[[ 0.72 -0.56 -6.44  1.61 -2.12  5.27 -6.85 -0.88]
 [-0.08 -0.67 -7.26  1.35 -0.25  2.32 -6.47 -1.15]
 [ 1.04 -0.60 -5.99  1.69 -2.29  6.25 -6.83 -0.67]
 [-2.22 -1.99 -2.75 -2.46 -0.10 -1.98  2.32  2.11]
 [ 0.94 -1.27 -4.29  1.42 -2.39  6.12 -5.35  1.76]
 [ 0.81  0.51 -0.03  0.78 -1.32 -1.06  2.50  2.34]
 [-0.44 -0.87 -7.41  1.22  0.31  0.64 -5.91 -1.21]
 [-0.55 -0.99 -7.28  1.16  0.54 -0.22 -5.41 -1.20]
 [ 2.99  2.74  2.22  1.11 -1.91 -0.12  2.63  2.35]]
|
[[-6.85 -0.88  0.72 -0.56 -6.44  1.61 -2.12  5.27]
 [-6.47 -1.15 -0.08 -0.67 -7.26  1.35 -0.25  2.32]
 [-6.83 -0.67  1.04 -0.60 -5.99  1.69 -2.29  6.25]
 [ 2.32  2.11 -2.22 -1.99 -2.75 -2.46 -0.10 -1.98]
 [-5.35  1.76  0.94 -1.27 -4.29  1.42 -2.39  6.12]
 [ 2.50  2.34  0.81  0.51 -0.03  0.78 -1.32 -1.06]
 [-5.91 -1.21 -0.44 -0.87 -7.41  1.22  0.31  0.64]
 [-5.41 -1.20 -0.55 -0.99 -7.28  1.16  0.54 -0.22]
 [ 2.63  2.35  2.99  2.74  2.22  1.11 -1.91 -0.12]]

[[-3.28 -0.70  0.56  1.10  0.24  4.12  1.34 -3.41 -4.65 -8.07]
 [-1.69 -0.84  0.60  0.59 -0.31  3.07  0.82 -2.47 -4.34 -6.55]
 [ 1.70 -0.81  0.87 -0.36 -2.23  0.23 -0.21 -0.12 -2.73 -2.31]
 [-2.49 -0.79  0.59  0.86 -0.08  3.73  1.10 -3.05 -4.68 -7.62]
 [ 2.20 -0.36  0.48 -0.66 -0.94 -1.76 -0.71  1.50 -0.12  2.15]]
|
[[-4.65 -8.07 -3.28 -0.70  0.56  1.10  0.24  4.12  1.34 -3.41]
 [-4.34 -6.55 -1.69 -0.84  0.60  0.59 -0.31  3.07  0.82 -2.47]
 [-2.73 -2.31  1.70 -0.81  0.87 -0.36 -2.23  0.23 -0.21 -0.12]
 [-4.68 -7.62 -2.49 -0.79  0.59  0.86 -0.08  3.73  1.10 -3.05]
 [-0.12  2.15  2.20 -0.36  0.48 -0.66 -0.94 -1.76 -0.71  1.50]]

[[-8.71 -3.97 -4.23]
 [ 3.17 -2.14  7.15]
 [-8.94 -3.58 -4.76]
 [-2.85  3.06 -2.68]
 [-6.34  7.72 -2.12]
 [-5.55  8.05 -1.68]
 [-8.35 -4.01 -5.08]
 [ 3.45 -2.47  6.88]
 [ 3.69 -1.97  5.11]
 [-8.89 -3.30 -5.15]
 [-5.31  8.40 -1.71]]
|
[[-3.97 -4.23 -8.71]
 [-2.14  7.15  3.17]
 [-3.58 -4.76 -8.94]
 [ 3.06 -2.68 -2.85]
 [ 7.72 -2.12 -6.34]
 [ 8.05 -1.68 -5.55]
 [-4.01 -5.08 -8.35]
 [-2.47  6.88  3.45]
 [-1.97  5.11  3.69]
 [-3.30 -5.15 -8.89]
 [ 8.40 -1.71 -5.31]]

[[-6.90 -6.11  7.84 -9.08  3.02 -4.70 -0.08  7.18 -5.69  8.08]
 [ 8.34 -3.50  7.30 -7.69  7.41  9.00  2.85 -5.52 -4.50  1.21]
 [-2.87  1.56 -6.16  0.08  6.05  7.39  6.41 -3.33  2.20 -2.56]
 [-7.88 -6.27 -2.69 -2.33 -4.80 -5.97 -0.95  8.10  1.53 -3.16]
 [-3.30  2.92 -6.27  2.76  6.21  6.83  7.82  1.24  5.35 -5.41]
 [-0.91  3.16  2.09  3.79  8.92  2.83  7.28 -0.81 -4.50 -6.39]
 [-3.42  3.08 -6.92 -2.31  6.02  6.12  6.24  0.45  6.67 -7.20]]
|
[[-5.69  8.08 -6.90 -6.11  7.84 -9.08  3.02 -4.70 -0.08  7.18]
 [-4.50  1.21  8.34 -3.50  7.30 -7.69  7.41  9.00  2.85 -5.52]
 [ 2.20 -2.56 -2.87  1.56 -6.16  0.08  6.05  7.39  6.41 -3.33]
 [ 1.53 -3.16 -7.88 -6.27 -2.69 -2.33 -4.80 -5.97 -0.95  8.10]
 [ 5.35 -5.41 -3.30  2.92 -6.27  2.76  6.21  6.83  7.82  1.24]
 [-4.50 -6.39 -0.91  3.16  2.09  3.79  8.92  2.83  7.28 -0.81]
 [ 6.67 -7.20 -3.42  3.08 -6.92 -2.31  6.02  6.12  6.24  0.45]]

[[-3.91 -5.91 -0.68 -0.26 -1.17 -2.97  2.62  0.06 -0.31  0.24  0.20 -2.28
  -0.58  3.14 -4.91]
 [-2.11  1.50  5.41  6.60 -0.77 -0.57  3.52  6.81  1.43  2.52  3.93 -8.35
   1.22  0.74 -8.70]]
|
[[ 3.14 -4.91 -3.91 -5.91 -0.68 -0.26 -1.17 -2.97  2.62  0.06 -0.31  0.24
   0.20 -2.28 -0.58]
 [ 0.74 -8.70 -2.11  1.50  5.41  6.60 -0.77 -0.57  3.52  6.81  1.43  2.52
   3.93 -8.35  1.22]]

[[-0.71 -6.15  2.70 -1.80 -2.25 -0.36]
 [-6.60 -2.98 -5.06 -5.14  2.29 -2.87]
 [-2.26  1.18  4.82  2.75 -4.01 -4.13]
 [-7.09  5.67  8.25  1.74 -4.34 -1.35]
 [-5.14  4.80  3.23 -2.78 -3.05 -4.90]
 [ 3.84 -8.54 -4.99 -4.35  6.66  7.20]]
|
[[-2.25 -0.36 -0.71 -6.15  2.70 -1.80]
 [ 2.29 -2.87 -6.60 -2.98 -5.06 -5.14]
 [-4.01 -4.13 -2.26  1.18  4.82  2.75]
 [-4.34 -1.35 -7.09  5.67  8.25  1.74]
 [-3.05 -4.90 -5.14  4.80  3.23 -2.78]
 [ 6.66  7.20  3.84 -8.54 -4.99 -4.35]]
